In the data rows, the value 50 means zero.
Each row below has a hidden score, from 0 to 20, with 10 about the middle. What is it? The score is a weighted sum of the row's numbers plus the product of two more (or one squared), each taken from its middle value.
  53  45  65  17  48  53  56  31  74  52  53  40  36  58  63  33  61  53  31  60  49  36  58  72 >> 8
  50  50  31  47  54  40  55  46  44  32  40  68  49  43  60  40  60  39  41  59  42  44  50  72 >> 14
  59  38  51  26  25  63  51  40  84  43  49  47  29  63  63  36  72  41  33  55  33  43  63  52 >> 9
  35  80  41  68  48  49  58  75  30  52  43  54  56  71  36  54  39  70  41  37  68  52  55  50 >> 14
  36  47  43  65  53  45  46  68  31  50  40  55  55  31  41  62  48  32  67  56  50  72  44  31 >> 10
  37  51  40  37  29  56  47  53  49  33  42  43  39  55  43  61  46  54  48  43  38  43  66  66 >> 7
  40  63  54  38  45  47  46  56  54  41  55  40  45  63  36  62  47  72  43  42  47  56  52  52 >> 10
  53  39  49  18  33  56  45  33  58  51  52  33  32  66  57  23  64  45  46  47  40  56  59  66 >> 11
  42  58  62  32  57  41  37  36  53  43  55  42  47  59  45  44  55  52  39  46  41  51  56  69 >> 8
  46  43  55  33  35  44  54  55  50  46  41  36  17  62  54  56  51  40  48  51  37  56  73  69 >> 8
  65  50  49  19  37  48  51  38  75  54  56  43  38  54  77  31  75  45  41  56  51  45  61  63 >> 8
  52  41  46  25  42  34  54  33  76  42  41  48  30  61  56  35  69  40  36  50  41  61  74  53 >> 8
  69  35  81  50  46  67  47  53  45  46  84  56  65  17  45  56  35  59  85  40  63  21  13  50 >> 8
  56  67  56  55  47  54  45  54  43  57  54  30  41  62  31  56  40  70  31  33  53  40  55  62 >> 9
  31  64  57  40  43  47  42  38  46  38  48  45  25  65  38  57  48  49  42  43  49  58  61  65 >> 7
  35  79  64  43  41  34  43  24  62  54  56  30  30  62  38  47  58  49  48  45  52  47  59  63 >> 5
  35  60  65  39  40  40  44  54  55  58  60  40  54  60  42  60  49  52  30  36  41  55  59  53 >> 8
  87  59  61  73  58  43  52  27  43  21  50  53  75  30  44  31  20  48  72  93  48  14  45  78 >> 4
  34  60  54  46  23  43  46  25  53  56  66  42  41  58  41  53  55  54  50  49  37  45  57  78 >> 5
  63  40  31  52  37  53  55  53  53  67  30  69  54  31  57  39  79  39  42  50  48  47  48  55 >> 7
  25  59  56  49  45  51  59  48  41  61  43  46  31  67  33  54  46  64  49  33  41  46  51  57 >> 13
  58  44  71  45  62  52  46  59  50  67  44  67  57  33  55  68  48  32  74  34  52  56  41  47 >> 17
  34  60  39  72  40  66  55  55  31  53  31  53  50  61  50  43  45  50  44  72  55  58  53  44 >> 10
  33  57  59  55  59  37  45  38  37  35  52  36  48  58  68  45  49  57  39  49  63  52  60  48 >> 12
  30  64  59  40  45  57  51  37  57  50  57  34  34  70  44  65  47  56  43  32  41  55  69  58 >> 10
  53  80  36  55  31  59  55  65  37  55  62  66  66  58  27  54  44  88  33  35  46  41  39  44 >> 7
  36  63  27  69  63  49  29  50  32  26  39  34  51  38  51  47  31  49  50  55  66  54  52  49 >> 9
  56  40  44  30  48  67  49  35  69  48  58  37  38  66  58  35  79  45  40  61  50  48  66  58 >> 11
  37  68  58  46  53  44  47  35  51  45  57  34  30  71  46  57  42  54  38  37  38  44  65  66 >> 9
  58  53  30  87  27  58  27  56  29  17  47  65  77  18  57  46  56  45  67  80  73  47  17  55 >> 7
  50  29  61  49  71  52  50  53  58  67  46  64  55  31  55  62  45  32  73  30  37  55  38  33 >> 11
  53  26  25  41  40  54  49  44  60  42  39  45  53  54  70  33  70  28  49  74  38  55  65  44 >> 10
  54  34  46  45  50  41  53  54  46  58  44  74  55  42  63  52  70  25  63  34  57  58  30  47 >> 8
  67  42  43  39  57  47  51  57  51  57  34  74  55  28  62  53  61  29  63  54  56  74  36  42 >> 11
  47  60  47  37  43  46  61  44  57  48  40  30  29  65  57  57  64  56  38  31  40  42  64  69 >> 10
  27  78  38  77  38  54  53  56  20  61  51  49  60  67  38  56  37  69  31  34  56  58  44  42 >> 9
  45  62  38  63  37  51  58  54  52  49  45  63  49  54  39  59  63  57  40  39  59  53  57  50 >> 8
  67  42  39  37  61  52  60  34  62  54  42  36  39  59  59  40  62  42  40  68  40  43  55  40 >> 10
  51  40  80  56  73  47  47  59  57  72  47  51  39  39  45  68  27  33  74  40  50  51  42  34 >> 10
  56  40  78  45  66  43  49  56  45  59  59  56  57  38  45  71  19  49  71  40  59  52  48  35 >> 13
  58  38  63  60  66  39  47  64  48  64  45  64  58  39  54  63  43  33  69  57  50  70  44  25 >> 11
  57  43  75  56  68  35  46  60  49  55  30  52  59  36  48  64  43  49  61  51  35  53  48  21 >> 14
  59  50  48  58  55  50  36  67  47  61  47  72  69  31  64  56  65  29  62  40  62  68  33  46 >> 19
  34  46  43  58  44  50  42  43  47  45  51  43  55  49  42  46  49  55  46  51  54  65  55  41 >> 10
  34  71  38  59  38  42  56  51  34  56  55  38  50  73  40  58  51  71  23  34  48  41  50  37 >> 11
  59  27  28  46  46  45  53  54  62  49  44  59  41  55  56  27  81  45  43  50  36  66  50  58 >> 16
  52  55  65  46  60  64  41  34  53  45  69  28  48  68  49  46  44  55  37  34  48  53  50  68 >> 12
  57  49  66  40  67  36  62  39  72  57  46  50  41  54  60  40  64  46  45  67  36  54  66  34 >> 16
  67  35  38  45  78  80  34  27  21  06  92  36  89  22  72  04  33  64  63  98  83  20  00  62 >> 13
  63  50  51  41  83  69  52  59  48  61  38  45  57  45  54  50  41  45  66  70  49  46  46  52 >> 17
  42  68  50  64  43  39  40  37  39  45  40  31  47  60  36  62  44  58  36  40  57  37  52  61 >> 6
  35  88  48  66  35  54  58  67  32  54  53  41  49  66  22  61  41  88  31  37  51  40  58  53 >> 9
  73  23  65  65  72  59  74  67  51  56  51  66  65  44  45  49  32  44  55  64  40  44  46  46 >> 12
  34  76  36  57  29  57  61  74  44  69  53  61  51  65  41  61  39  73  36  39  43  54  52  46 >> 8
  73  33  38  51  27  57  63  52  73  38  50  63  59  49  55  37  75  38  31  76  37  25  58  56 >> 10
  64  33  52  35  52  47  59  15  59  45  51  31  21  69  63  19  61  43  51  51  48  54  62  64 >> 10
  73  26  55  24  62  40  49  48  65  50  58  38  44  53  70  43  51  32  51  67  41  37  57  56 >> 8
  55  80  34  69  54  47  66  73  46  58  45  35  47  59  31  49  41  78  37  40  65  46  56  57 >> 10
  60  46  47  57  70  39  43  54  46  55  39  64  64  44  65  50  41  31  66  47  49  67  32  60 >> 12
  52  44  44  43  49  49  57  51  70  48  57  53  46  63  49  42  66  38  40  61  55  54  68  45 >> 10
  41  85  43  48  43  58  57  58  45  42  35  37  52  61  47  48  33  69  35  49  56  51  60  43 >> 11
  65  45  80  62  73  41  52  54  58  83  43  63  47  47  58  69  34  50  63  51  56  45  52  31 >> 11
  43  56  48  44  15  41  55  45  55  39  51  44  41  57  47  57  59  53  46  52  49  45  55  67 >> 6
  44  47  43  25  42  76  59  39  60  41  51  23  27  67  46  31  64  47  41  54  40  43  64  75 >> 10
  50  45  56  51  68  43  53  45  52  49  46  59  53  38  59  47  48  38  50  58  61  48  51  34 >> 9
  46  53  65  55  77  38  42  60  58  75  45  56  46  47  62  72  40  40  61  38  40  68  61  34 >> 13
  76  28  41  30  39  41  72  44  77  58  50  60  44  62  62  38  67  45  35  62  41  49  61  40 >> 8
  64  40  67  43  53  47  45  46  66  62  39  51  49  50  66  59  59  41  57  50  44  54  52  35 >> 10
  48  43  67  34  37  46  51  36  60  44  59  35  34  58  47  51  65  48  47  47  34  52  63  65 >> 10
  44  36  45  49  47  45  55  42  59  69  46  63  46  55  59  40  65  39  42  68  43  62  57  25 >> 11
  50  47  72  39  73  38  46  50  42  62  44  65  52  30  62  65  50  23  75  38  44  76  36  30 >> 11
  53  34  46  61  64  43  45  49  56  50  43  42  46  56  56  60  66  43  54  57  53  51  65  36 >> 12
  37  74  45  79  35  62  58  71  36  50  56  53  59  55  31  68  19  77  32  52  68  34  55  52 >> 7
  58  43  78  23  54  50  52  49  43  56  64  56  52  36  47  53  28  47  89  42  59  43  28  58 >> 11
  75  36  65  29  66  53  61  52  65  49  49  67  45  44  41  56  52  37  62  46  33  49  61  55 >> 10
  32  60  47  43  51  37  42  46  47  57  53  35  55  60  38  61  56  75  40  24  42  32  59  51 >> 10
  49  76  40  68  40  47  50  67  41  63  74  46  58  65  33  46  38  69  35  26  65  34  39  47 >> 9
  42  72  52  60  44  53  71  64  49  57  59  50  56  60  30  46  40  83  24  37  53  33  59  48 >> 11
  60  47  56  36  44  52  53  37  64  57  46  51  41  67  43  61  65  48  50  51  27  46  62  68 >> 8
  45  51  47  65  33  42  44  53  42  42  26  53  50  53  46  42  44  54  52  56  58  52  54  49 >> 8
  62  54  70  47  66  46  55  62  45  72  48  49  52  45  35  80  18  43  67  36  35  55  40  41 >> 11
  57  34  57  50  42  60  52  46  77  53  60  72  55  59  58  29  63  42  42  66  46  56  54  36 >> 10
  67  49  45  54  43  60  67  44  74  44  60  53  51  63  56  50  70  55  34  53  42  51  57  47 >> 12
  68  37  33  55  35  66  61  55  59  40  40  64  53  37  50  22  83  39  44  51  56  48  42  53 >> 9
  40  40  59  65  53  38  37  48  51  60  43  54  58  40  55  65  64  35  65  69  54  72  49  31 >> 10
  39  53  64  25  41  46  48  28  52  40  44  22  25  45  52  67  47  48  47  49  45  53  65  72 >> 6
  69  44  34  50  36  53  56  67  60  54  47  72  60  36  58  29  88  35  46  37  45  45  41  59 >> 9
  69  29  57  43  62  59  53  58  56  66  48  51  38  45  46  50  50  34  49  56  41  57  48  44 >> 9
  56  42  47  22  25  62  57  30  78  46  43  46  27  63  47  35  79  50  39  52  41  67  67  70 >> 8
  69  38  76  37  48  60  46  53  41  60  76  59  68  24  52  61  32  57  83  45  53  40  28  54 >> 10
  57  48  71  56  76  37  61  67  49  72  57  68  55  40  64  71  25  55  61  35  54  47  43  39 >> 10
  33  64  61  21  46  47  38  32  49  53  52  38  25  66  48  51  66  49  52  30  37  33  62  76 >> 8
  33  52  29  71  45  58  56  74  32  52  38  59  54  45  46  49  59  51  47  35  59  69  43  36 >> 12
  29  63  47  48  34  58  49  42  47  49  68  39  44  64  34  57  53  59  36  38  50  42  60  48 >> 7
  71  45  62  72  51  61  30  24  33  18  53  36  74  20  44  41  10  40  66  99  51  02  40  65 >> 3
  51  52  64  29  31  46  43  27  44  45  71  39  36  61  61  50  63  48  43  41  32  52  67  66 >> 7
  65  39  25  44  54  54  55  39  54  40  46  50  40  44  64  29  63  34  51  50  44  45  49  63 >> 9
  66  55  79  53  67  42  57  81  51  80  62  52  54  45  50  62  10  44  74  47  57  42  37  49 >> 16
  79  47  51  45  49  53  65  41  69  52  54  51  53  54  52  43  51  44  54  59  30  44  52  58 >> 8
  28  69  54  49  41  47  51  34  45  46  57  32  42  63  34  65  46  55  51  28  46  43  60  63 >> 8
  66  48  56  45  59  39  52  43  68  39  65  49  47  54  48  48  44  54  46  68  46  38  48  52 >> 13
  36  52  27  62  38  50  40  58  35  39  31  46  53  37  55  40  54  50  52  49  56  61  49  52 >> 9
  56  43  77  25  64  46  57  38  52  71  56  55  35  33  51  74  39  25  91  44  37  61  49  54 >> 11
  61  43  47  54  60  59  58  58  56  52  46  56  58  45  46  50  28  43  67  70  54  53  44  24 >> 11
  33  62  42  52  29  56  51  53  41  38  54  44  39  75  33  47  38  67  25  26  45  41  52  47 >> 9
  67  44  41  44  50  58  48  35  70  51  57  53  33  58  61  45  66  44  35  58  53  42  57  58 >> 7
  65  35  34  42  35  54  61  58  67  50  32  81  54  32  44  40  76  41  47  47  49  42  54  51 >> 7
  68  46  51  36  60  46  54  48  67  53  45  58  51  48  67  52  57  45  39  61  36  53  55  48 >> 9
  65  23  35  59  79  68  46  73  39  53  54  60  61  38  63  28  40  47  62  62  50  73  23  26 >> 15
  54  41  45  39  56  63  50  24  69  43  51  45  46  65  55  34  78  53  36  64  45  53  67  71 >> 11
  59  58  14  61  36  47  60  63  46  25  32  45  59  46  46  37  69  36  42  60  57  52  49  55 >> 7
  62  33  60  55  47  85  27  45  28  29  43  63  66  10  38  66  38  55  97  76  68  44  30  49 >> 11
  76  47  54  39  62  43  49  44  59  64  53  60  49  57  61  49  51  33  42  52  31  42  53  52 >> 8
  39  72  37  75  25  44  52  66  37  56  53  50  63  66  28  60  38  75  37  43  61  43  51  50 >> 8
  52  26  57  54  60  39  34  60  46  46  26  64  51  25  63  60  61  29  70  37  52  59  41  43 >> 11
  35  58  61  45  29  52  45  34  50  38  56  31  35  57  49  58  63  54  41  33  47  50  57  68 >> 8
  44  49  48  55  61  39  40  46  48  53  41  53  57  39  59  68  54  38  67  50  49  58  50  29 >> 10
  50  43  46  60  60  46  41  43  42  73  35  56  56  40  51  63  32  36  62  56  57  50  49  30 >> 15
  38  62  40  74  55  43  35  38  33  31  47  48  62  53  44  56  44  52  51  52  54  53  44  39 >> 10
  59  46  77  34  53  48  58  48  58  61  49  53  52  26  43  75  29  39  70  48  38  54  39  54 >> 6
  39  48  31  56  41  41  42  60  46  53  39  55  59  28  65  52  49  41  57  41  52  76  35  46 >> 8
  51  41  50  24  37  54  50  35  74  37  57  49  30  75  60  27  70  54  29  58  45  37  60  68 >> 12
  34  34  61  53  43  43  48  39  59  55  52  60  48  50  62  53  62  33  57  57  42  57  60  30 >> 12
  37  70  36  68  35  54  55  57  31  39  62  26  45  66  23  55  38  64  36  40  66  43  57  43 >> 8
  24  41  57  32  50  50  34  24  54  38  46  31  22  57  57  51  72  39  41  39  60  53  61  61 >> 9
  64  26  37  44  85  55  59  57  42  77  35  49  56  48  60  48  46  44  56  61  47  51  33  26 >> 12
